Each path below is one point turned by a fixed rotation once a step. After each direction that follows a path, write how fast that rotation turns it, in degrees each step (0 if it stays still).
Each turn is a multiple of 5 degrees from 10 to 175, or 0.
Each row of a path follows its step; steps can be skipped.
Rotation 1:
step 0: [ 32   1  -1   3  -4 -12   5  -1  14 -27   3  -7  22  20  28  10  15  34
  29   6  21   3  17   8 -41 -23  23 -18  48 -30 -25   8   0  -6 -34   4
 -10 -33]
step 1: [  7 -65 -34  16  22 -14  29   7   0 -34  28 -20  18 -19   5 -10   8   5
  -4  16  32   1  -9  -8  -6   0 -16  -9  20 -14 -40  -4   8   3  36   8
  28  -2]
step 2: [-10 -33  -4  25   0   3 -26 -11 -20  -7  33 -12 -25 -25 -13   7  24   9
  34  -5  -6  13  41 -12 -18  31   5  26  30 -54   2  21  -8  -3 -20 -15
   6  10]
step 3: [ 39 -14  -9  38 -19 -24  25 -23   6 -17   1 -37  11  -4 -37   2   4  39
   1   5  11  20 -15 -32 -14 -22  13 -18  27   2  -1  21 -17  -7 -30 -10
 -22  22]
step 4: [ -1 -10 -36  20 -18  43  30  20   0  -2  19  -2   5  -1  -6   1  23  27
  -8   4   1   3  30 -12  -5 -28   4  -7  41 -11 -41   2  44  13 -13  -4
  32 -18]
step 5: [  9 -31  -8   2  -1 -23  -7 -43   6 -22   1 -17   1   2   9  10   9  16
  23  -5  35  -5  13   8 -26   3 -26  41  38 -13 -17  37  23  -7  12 -41
   5 -34]
step 6: [ 15 -43  -3  55  -2 -23   0  14  18 -31   7  14 -13  -2 -24  23   2   7
  14  13   0  11  12 -56  -5   7 -12 -19  26 -18   9   2  17 -42  10  16
  13   7]
step 7: [ 21  11 -14  11  13   3  24   3 -25  -5  22 -29  28   1 -38 -10  15  21
  -7  -7   7   6  47 -36 -11  -6 -12  46  13 -22   8   4  16   7 -33 -15
  25  30]
step 8: [-20 -33 -16  19 -17   2  20  -1   4  -1 -41 -23  11   7   6  18  -1  49
  20  24 -11  20  10   2 -14  -4 -21   9  40  22  -6  49  30   2 -19 -16
 -15   8]
step 9: [ 28 -22  -9  26 -22  -7   6  -4   6  -7 -30  19 -14 -11 -10  11  40 -38
  -5  21  23   3  17 -36 -21 -30  -5  23  33   0 -20  -8  41  11  22 -15
  16  -6]
Directions:
[ -8   3   1  -3   6  -7   5   4   6   1  15  -3   2   6  -9   5  -5 -10
   5  -1   2  10   5  -5   0   7  -5  -2  -1 -13   9  12 -10  -1  13   5
   3  13]	80
[ -4   7   8   4  -3  -9  -3  13   1  -1   9   3   1   6  12   9  -8   2
   6  -9  12  -9 -13  -5   9  -6   7   8   3  -3  -8   3   6  -7   2  -5
   8  -5]	70
[  3   2   8  -2   1 -10   0  -5   4   0  -1  13  -9   3  -5   7   2  -1
 -12   0   3  11  -1 -15 -14 -11  13  -2  -1  -3   6  -8  -8  -8  -9   2
  -1  -5]	110
[  9  -4  -2  12   0 -10  -5   7   2   2   3  -3   8   8  -3   7   6  -3
   0  -4  -2   4 -12  10 -10   3   3  -9   5  13   4   0  10  -4   6   7
 -17   3]	135
Rotation 2:
step 0: [ -2 -11 -17  11  -3  12  -3  18  29  25 -14 -34  10 -15 -10   5  44  -2
 -53 -22   8  22  -6 -22 -20  23  18 -27  -1  13 -17  17  -3 -21   5   4
  -6  -9]
step 1: [  4 -13   4   5 -13  12  -9   7  18  26  11   1   0  -7  -6 -50  30 -10
   2 -19  -4 -32 -13   5 -15  -3 -10 -25  -2  61 -13 -18   9 -16  -7 -18
 -24 -34]
step 2: [ -7  17  -8  29 -13  21  29   9 -28  53  -1  -7   5  -1   0 -15  22  10
  18 -18 -10   8 -22 -12 -15  -2 -11  12  -1  -6   1  18 -31  -4  23 -37
 -11 -42]
step 3: [ 33   3  -8  51  15  10  12 -26  36  19 -13  -4   5  -3  -1  -8  10 -10
   7   6  18  22  -5  25   1 -16   3  34   2  11   1 -18  14   2  46 -16
 -29 -25]
step 4: [ 25  25 -10  -3  29   6  -2 -22 -12  34   8   2  13 -34  29  11  18 -23
   7 -17   7  21  -6   1 -25  27  18  14  -7   7 -20 -28  -3  24 -20 -21
 -39   2]
step 5: [ 32   7 -14  -8  26  -7  26  -9  -6  16   5  -2  -7 -10  -7 -12   0 -37
  15  -1  13   6  -1  23 -43  30  42  -5   0  19  10  13  16 -29   8 -12
  31 -18]
step 6: [ 29   6   0   2  26   5  -3  20 -15 -11 -34  11   8   0  -8   0  -1 -27
   1 -35   3   2  -6 -38 -21  34 -21  -7  -8  -1  13   6  47 -10   9 -24
 -12 -37]
step 7: [  7   5  55   9  -7   9  14 -28 -33  -6 -24 -11   4  15  11 -14   4 -27
   7  -7   1 -16 -39  18 -17  31  -8  16 -35  21  13  -2   8 -14  15   7
 -18  -5]
step 8: [ -7  18  -9  11   9  25   6  18 -12  -1 -61 -47  -9  10  15 -15  -1   6
 -23 -15  20  -8 -12   3 -17  32  36  28   3 -18  -1 -10  -8  -1  21  -8
 -12   8]
step 9: [  3   0   7   3  30  35 -24   3  17   0  -2 -26   9 -13 -38 -16  15 -25
  -3 -27 -28 -33 -17  25  18  19  37  10   1  13 -10 -20  21  -3  12   3
 -14  12]
Directions:
[  5  -3   2  -2  15  14 -10  -5  -4   6  -2  -7  -6  -7   7 -15   6  -2
  -8   0  -4   8  -7   8  -6   3  -2 -11  -5  -5  11  -1  -1   1   7  -7
  -2  -9]	0
[  0   6  -8   9   1   9 -11  -1   4   8  -6   2  -3  13  -6  10  -4  -3
  -9  11   3   0  -2  -5   2   0   5   0  15  -5  -2   9   8  -5   8  -8
  14  -3]	125
[  2  10  11  -3  -4   1   3  -6 -13   1   5   3  -2  12   8  -3 -12  -4
  -8  -2  -6  -1  -2   6  -9  -5   1  -7  11   8  -9  -5 -15  -1  -8 -10
  -1   3]	125
[ 10 -12  -2 -13  -3   0  -4   2  -5   7  -2  10   5  11 -12  -4  -6   3
  16  -6   4   0  -5  -9   4   0   0 -15  -1   1   0   0  -7  -7   7   1
  -1  -8]	80
[  6   6 -14   8   5   2   1 -12  -5   3   7  10  -1  -3   8  -6   2   3
  14  -2  -5   9   7  -4  -9  -7  -7   2   2  -1 -11  -7   5   1   9   9
  10   2]	40
Rotation 3:
step 0: [ 20  23 -11 -20  32 -41 -22 -26  -9  29   2 -26  12 -12   0  -1  24  -8
   7 -29  -2 -40   1  -8  -7  15  14  33 -15 -14   9   5 -34 -21  -8   7
 -19 -15]
step 1: [ 30 -12  -2 -30  -8  -7  32  19 -13  -4 -14  20  -8 -41  -2 -35 -14   3
  16   1   1  -6  36 -17  -5 -23  16   8  10  -3 -11 -10   9  -3  17  61
  -6 -15]
step 2: [-44 -23  14  14 -27 -22   8  16  11 -15   4  32  -9   9   3 -24 -12  -5
  15  14 -20  11  10  21  17 -31   7 -39  28 -31 -21  20 -25  -7   8 -21
  11   9]
step 3: [ -5  -6 -11  51  14 -13   0 -17 -14  31  27  11  -8   2   4 -24  15  -3
 -23  -2   6   0 -30  -2   1   0 -10  14  16  -1  30   5 -21  19 -34 -48
 -15 -17]
step 4: [ 40  12  15 -40 -19   3 -10 -12 -16  17  13   8  20 -27  15 -19  24   9
   8 -19  -9   0 -34 -13 -15  31  11  37 -21 -22  13  10  20  -6 -21  14
   6 -17]
step 5: [ 13  -2  34 -27  -3 -16 -30  11   5 -25  -8  12 -19  -2   7 -21  17  -3
   7 -21 -18 -37  34  11  -8 -50   7   3 -26   1 -29   2   4  -4  25  25
 -14  10]
step 6: [-32 -27 -24  14  11 -20   6  24  -9  23  29  24 -23 -15 -25  21   0  -8
   5   6  -3   8  24  27  15 -31  27  16  46   5 -16   1 -23  12  -3   8
 -12   9]
step 7: [-30   3   0  33 -11 -26  33  -8  -3  39 -29   5  15 -14   4 -13 -13   7
   2   5  -6   9 -44 -14 -20   7  20  11  13 -46  25  -5  -8 -12 -24 -12
  -6  -6]
step 8: [ 32 -12  14   3 -58 -10  -8 -13 -19   1  11  22  16 -16  19 -32  11 -14
  -7 -34 -14 -14  13 -28 -18   6 -19 -19 -29   5  30  -2   8   8   7 -19
  -6 -19]
step 9: [-11  -7  18 -22   8   3  -9  14 -26 -30  45  21 -13  14   7 -19  50  10
  -1 -22  13  -1  40  15   2   7  -6  27  -9 -17 -30  26  -6  -6  -5   7
   6  19]
Directions:
[ -3   1  10   6  -8  -3  -6  -3   0  -1  -3  10 -14   2  -9   6  -5  -9
  14  12   6   8  -4 -16   7  -2  -8   6   7  -2   5  -6  -3  -9   0  -3
  -3  -2]	80
[ -3   1   6  13  13   4   5   5   6  -3 -13  -1  -9   0   3 -12   0   8
  -9   0   8 -10   0  -8  -8 -12 -11   9  -6   2   2  -5   3   4  -3   0
  -8   2]	160
[  6   2  -2  -7   4  -6  -7  16  -2   5   1  -1   3  17  -2  -8   0   5
  11  -4   0  -2   4   0  10   4   0   7  -7   6 -10 -18  -4  -3  -2  10
   0  -1]	80
[ -6   5   0   0   1  -3   9 -13  -6   1   3   3  -4  -2   1   1  10   9
   1  -2  20   2 -15   8   1   1   6  -2   3   8   6  -6  -6  -4  -1  18
  -2  -1]	115
[-14  -1   6  -7  -5   4   8   1  12  -7  -8  -4   5   5  -2   2   5  10
  12   2  -5  -4 -15  -2   2   0   4  -1 -13 -15  -9   7  -5  -5  -1  -2
  -1   3]	140
[ -2  -1   9  -2 -10  12  -9   2  -7  -2  -2  -5  -4 -14   1  -8  -6  -2
  -5  10  -2  -2   7  -1  -4  12   7  -8 -15   2   2  -5  -8  -4  -4  11
  -9  -2]	100
Rotation 4:
step 0: [  1   5   1  40  17   0 -39  18 -11  19 -22 -25  10  28 -17  -2  13 -24
  17  12 -18 -20  23 -39 -20  -3   1  -7  14   7 -44   3 -38  -9  22  16
  20   1]
step 1: [ 30  -6 -11  30  11  14  -4  18  31  12 -24  -3 -49  -5 -31  32 -14  16
   4   3 -12 -21  18  -5 -18  21  -1  -5  25  20 -17  -7  -9 -30  31  33
  16  -7]
step 2: [ 42 -19  10  14  -7  37 -13  22   8   7 -17 -14  23 -19 -33  -1   8  17
   0 -10  14 -28   9   8 -20  24 -14 -16  22  14 -18 -13  33 -23   2 -18
   1 -44]
step 3: [  3 -32  16   3   5   4 -41 -15 -36   2 -13  11   5  -4 -26  -5  15  12
 -27  -5 -10  -8  21 -28 -38  -6 -18  -7  -9   1 -45  21 -13 -23   4 -20
   4 -45]
step 4: [ 27  16   5  39  10  -8 -30  -8 -21  14 -12   9 -11  -8 -35   9  16 -12
 -44 -19 -11   0 -19 -31  -8  11   0  -1  12  26 -28   3 -23 -23  42  -1
   1  21]
step 5: [  7   0   0  37   0  20   3  20   1  24 -25 -32  16  18 -34  36  15   0
 -12   4 -15 -40  22 -34  -5  31  29  11  14  21 -12 -27  12  -9  15  -5
  20  12]
step 6: [ 13 -10 -11  12  -5  24   1   9 -16  13 -13   5 -26 -11 -27  18 -29  28
 -20   8 -16  -1  37  -3 -38  21   3  -6   6  14 -40 -29  28   3  -2   2
  38 -39]
step 7: [ 34 -27  -5  12   5  16 -51   2 -10  14  11   9  27 -28 -18  -7  -8  10
 -41 -25   1   9  -9  -4 -32  14 -11  -7   4  25 -21 -34   4   8  17   5
 -14 -31]
step 8: [ 11 -32  11  15   3  12 -26 -21 -25  -1 -17  20  23   0 -29  26  19  -6
 -48   9  -8 -20  10 -40 -10  -4  27  17   5   6   8 -17 -34   0  22 -26
 -19 -11]
step 9: [ 16  36  14  28  -3   6  -6   9 -35  17 -23  15 -20   2 -43  26 -10 -12
 -37   4 -11  10  39 -10  -1  22  11  18  22  10 -11 -18  -4   3   2 -36
   1  25]
Directions:
[  8   1 -14   1  -1 -15  -3   7  15   1   8   0   2  -3   4   5  -6   5
 -10  -1   1   4  -3  -4  -2   6  -7  10  -9   6   0   7   2  -9   7   8
 -14   3]	120
[  0 -11  -5  -4  -4  -6  -8 -13   5   5   0  14  -4   3  -5   1   3  -9
  10  -1   4  -6 -14 -11  -4  -5  -1  -4   4   7  -5 -11  -4   2  -3  10
  -2  13]	100
[ -4  -4 -10   8 -11   2   3   1   5   1  -2   1  31   8   4   4   1  -6
   9   9   2  -7  -3  -5  -3   2   5   0  -3  -2   0   4  -1   0   2  -8
   1  -7]	135
Rotation 5:
step 0: [ -3  46 -19 -15  24 -14   9   8  29  12  52 -29 -13  23  29 -31 -26   9
  19 -24  -6  -7  10   1  17  -4  19 -13 -33  -6  29 -22  41  10  18 -18
  35 -18]
step 1: [ 10  12 -13 -53 -29   2  -1  23 -29  -1 -23  15 -24 -18   0   4  49  27
  -5   1 -27   2 -27  15  30 -35  25  -3  14   9  31 -29  -5  24  27 -13
 -20  26]
step 2: [ 11 -29  21  -3 -40  24  11  14  14 -52  24  -8   1  16  10  -6 -37  22
  33 -40  10  14   0  12  21 -12 -18  -7  11  -9 -22   5   6  -8   7 -54
  45  24]
step 3: [-15  51  -9  10  20  22 -13  23  21   7  -1  10  11 -30  27  -5  -1   3
  23 -61 -24   6 -22  35   8 -31  10 -17  23  18  35  25 -16  15  -7  -2
 -32 -30]
step 4: [ -3  10  -5  16 -36 -40  -5  12  34  10  32 -38 -20   9 -46  44  15  33
   9   5  31  11   8  32  31  -7  20 -13 -17  17   7 -26  -3  26  11 -34
   4   3]
step 5: [  2  15  -9 -33   8  47  -4   1 -57  11  20   9 -34 -16   3   8 -30  21
  45 -30   3  40  13  24  11   3  18 -21  16 -15  35 -11   8 -12  11  21
  20  23]
step 6: [ 18  14  27 -39 -54 -31   9  14  45 -14  -2  -8  -1  -5  -6   7  31   6
  32 -37 -24 -10 -13  23   4 -28  39   0 -10 -11 -22  17 -11 -46 -12   8
  11  -6]
step 7: [ 28  25  -6   8  18   8   9  -9   3  11 -15 -22 -14 -25 -20 -14 -11 -26
  19 -44  19  -7 -13  42  22   8 -45 -43  25  -2  -4 -39 -35  21   9 -29
  25  -2]
step 8: [-51  10  16   3 -17 -27 -46  20 -14 -13  20   6 -15  21  -8  12  12   2
  18 -48 -12  32  31 -22  -6 -24  21 -51 -14  -7  16 -27  -8  -4   1  -4
 -28 -10]
step 9: [ 23  27 -19 -24  -5 -15  -2 -12  -2 -38  -7 -23 -22   1 -22  32  -8  31
  15 -26  14 -24  -7 -13  62  31  14 -10  45  21  15  14  11  -3   1  32
  35 -13]
Directions:
[ -3   7   2  -5  -3  -4  11  -2  -4  11  -7   1  -7  -6  -7  -2   3  -8
   4  -1 -20  -5   3  -6   0  -2 -11   4 -14  -5   5  -3   4  -7  -2  -7
  12   8]	60
[ -3   8 -10   7  -8  -9   3   4  -3   1   4  14   3  -1  12  -5   9  -3
  -9   2  -7  13   1  -2  -2  -9   7  -5   3   2   9   1  -8 -15  -1   5
  -3  -6]	145
[  4  -6 -12  -3  -2  -2  -2 -15  -1   8   2 -12 -12   7  -3  -4   2   5
   3   0  -2  10   5  -8   9  -3   3   6   3   6   6  -4  18  -4   0   6
 -12   0]	85
[-10  11  -3 -20   4 -11   2   2   6  -5  -4  -2  11  -9   5   1  -7  -2
   6   0  -5  -4   9  -4  -1  -3  10   7   1   4  -4  -1   1   7 -13   4
 -12   2]	135
[ 10   1  -3  -4   2  -6  -9 -10  -2  -7  -8   5   2   9   5 -21   9  -3
   5  -3   0  -9  -2   1  -4  -2   8  -9  -2 -14  -4 -14   1   5  -1  -2
   4   4]	55
[ -3   6  -2  12   7  -6 -10  -9  10   7  -4  -3   2  -2   0 -11  -3  -8
   2 -10  -1   5   6   7   2  -2  -9  13  -2   1  -8   4 -12  -2   7 -13
  -9  -6]	90
Rotation 6:
step 0: [ 25   3  19  -6  -3  25  -3   4  24 -30  12 -34  15  27   4   5  65  -6
 -22 -10 -34  -4  10   9  -2 -46  31  15  20   0  -8 -17  17 -27 -22   3
  -5 -26]
step 1: [ 14 -10  22   7 -36  15  -2   7  -2   6  31 -30  37 -32 -26 -38  -6 -20
  26  19  23 -10 -38  35 -10  -6  20   8 -15   5  -9  37   2 -13 -12 -12
  15 -24]
step 2: [ 37 -29  17   1  39 -12 -22 -22 -15   1  33  24  -8 -29  -7  -6  38  -7
  11  19   5  24  -2  34   7 -51   6  -8   5  23  10 -10 -11  19   4   1
 -43  10]
step 3: [  3   2  -3 -18  20  26   0  12 -11  -1  48  -9  24  36 -13 -10  23   7
  19   0 -31   1   3  34  -3   9  13  -9  50 -22  31  27 -25  25  12  -2
  38 -22]
step 4: [ 41  22  34  -9 -19  16  20 -22 -37 -10 -16 -37  -8   6  -3 -33  27 -18
  19 -10 -26 -13 -12 -23 -26 -23  16  -7  -1   0   4  17   3  35 -31  -2
 -37 -15]
step 5: [-14   5   0 -31  -9   0   0 -10   7 -24  38 -17  19 -31 -43  -8  47  -1
  14  27 -29  32  19   4   8 -31  15   3  -8   5 -16  22  20 -45 -14 -28
  14   3]
step 6: [ 46 -26  15  -8 -20  -3 -18   6   7  -5  11  -1   9 -28   1 -21  24   6
  15  11  21  21 -54  22 -12 -14  31  -8  -5 -37  40  26   5  18  33  22
   9   6]
step 7: [ 14  -4  11  18  24 -36   9   9   0 -36  25  10  29  38  -6 -28  49   5
  -6   2  -2  20   3   5   1 -28  13 -16  46  21 -25  10 -19  21  -6  13
 -24 -28]
step 8: [ 10  27   8 -28  -7  26  17 -26   6   2  46  -4  23   0  10 -11  22 -23
  52  -5   8 -43  14  24  -8   0  23  26   8  -9   2  30  36  25 -15   3
  14 -22]
step 9: [ 19   3   7 -36  -7   8   8 -45 -16  10   6 -14  21 -22 -10 -31   9  -4
   1  37  -2  11  -9   0 -19 -30  30 -38   1   6   8 -10 -13  -7  20 -49
 -53 -16]
Directions:
[ -7   1   6  -5  -4 -11   2  -7  -6  -6 -13   3  -5  -2  -6   6   8   8
  -3   4  -2  16  -4  -7  -7   1   0   9   0  -3   0   5   4  14  -5   0
  18   0]	45
[ -1   4  10  -2   1 -13   6   2  16  -3   6 -10 -10  -2  -9  11   1   3
 -11   2  -2  -3   9   0  -8  -8  -3 -10  11  12   2  -4  -4  -1   4  -5
  -2  -1]	155
[  6   7  -1  -5   3  -7  -5  -8  -2   0  -7   0   8   6   2   1   1   2
  -5 -15   0  16   6   6   3  -6  -3  10   2  12  -5   6  -5  -4  -4  -3
 -16  14]	145
[  3  -4 -14   0   4   0  -4  -8  15 -13   1  -4   1   6   1   3  -5  -4
   1   0  -2  -3   0  14  -9   6 -11   5   0  -6  14  10   8  -4  -9  -7
   7  -1]	145
Rotation 7:
step 0: [ 30  24 -20   6  -9   3  25  -5 -22 -17  15 -27 -16   6   6  -4  36  22
  -1 -23  19  10   4  20  21 -58  -5   3  17  10  29 -31   1  16 -13  -8
   8 -30]
step 1: [ 20   7  15   6 -36  15 -32  -2  19  -4 -14  42 -15   4 -11   0  16  30
 -22  26 -31 -33   7   9  26  10 -35   8  -7 -24  20  -3   9 -11 -21  29
   8  10]
step 2: [ -6 -40  -4   1 -13 -26  -7  -6  17  -5 -29  -8  19 -16  13  -4 -12 -27
   0 -20 -30   2 -18 -21   0  43 -15  35  -5   0 -10  12  29  50 -17 -13
  -6 -19]
step 3: [ 20 -10 -16 -44  25  -8  15 -24  -8  20  29 -31   3 -14 -16 -27  13   4
  -5 -15  37  29  13  18 -34   4 -35 -11  24   0  25   1   1   3 -14 -19
 -12  -3]
step 4: [ 27  20  16  -6 -27   8 -39  15   0   8  -3   7 -13  11 -20  -1  15  10
  30  -7  -1  37  -9  -7  -3 -18   0   2  13 -62   6  -5   5 -42  19  32
  -8  -2]
step 5: [ 12  -2 -31   5   1 -16 -12  -1  16 -35 -11  41 -12  -2  33  32 -18   5
 -10 -32   6  19   3  -2  36   5   0  35 -21  -4 -18  32 -20  34  18  13
  -8 -15]
step 6: [ -7   2  -6   0  38  26  58 -42  19 -27 -14  -1  10 -11  -2 -13  10  -6
 -12  -7  24 -20 -16  11   3  21  -7 -11  32 -14  18  28   8  -5 -34   4
   1 -12]
step 7: [ 31 -17   3 -18  -6 -17   1  -9  10  10 -15  -9 -15  -5 -34 -13   0 -17
  50  11 -22 -13   6  28 -14   7  -2  -7 -21 -14 -18   2  25 -65  -1 -11
  23  -2]
step 8: [ 13 -33 -52  22  -7 -27 -15  19   0 -12  21  24 -17  20  21   2  16 -18
 -17 -10 -20  47 -13  -5  -7 -33  16  -9   0 -14 -27  -5   1   5   2 -31
  -4   2]
step 9: [  1 -20 -13  -7 -13  45  10 -13 -19  14   7  35  12 -16  18  -6 -15  46
 -38  13  47  13 -25 -18   4  -6  -2 -23  10   0   2  30  -3  -8 -19  13
  25 -19]
Directions:
[  0  -1   4  -7   7 -22   8   7  -2  -6  16   6  -9  -8  14  -2  -3  -5
  -4   4   3  -1  -2  -2  10   2   1  -5   9  -1   8  -8   2   1   2  -3
  -1  -8]	130
[ -1  -1  11   9  11   4   3  17   9  15  10  -5   0  -5   1  -1  10  -1
   9   6   5  -5   1  -3   8  -4   4   2 -10  -3  -5   7  -9   9  -7  -1
   0   5]	0
[ -4   7   1   1   6  -8  12   0  -2   1  -6   5  -1  11   1  -4   4   6
  -3   0  -1  15   5  -1  -1  -8  -7   9  10  13 -11  11   1  11  -2 -14
   2  -1]	125
[  7   8  -7  -4   2   6  -2   4  -2  -3 -13   2  -6  -1  13   1  -2   5
  -5   2   2 -10   9 -19   4 -15  -5  -6   1  -9  -3   3   1   9   4   9
   6  -2]	85
[  7   9   6  -1  -2  -6  -2  -2  -3  10 -11   4  -2  -5  -8   5  -2   6
  12  15  -9   1 -16 -13   7  10  -4  -3   4   2  -4   1  -6  -9   2  -2
  -1  -4]	130
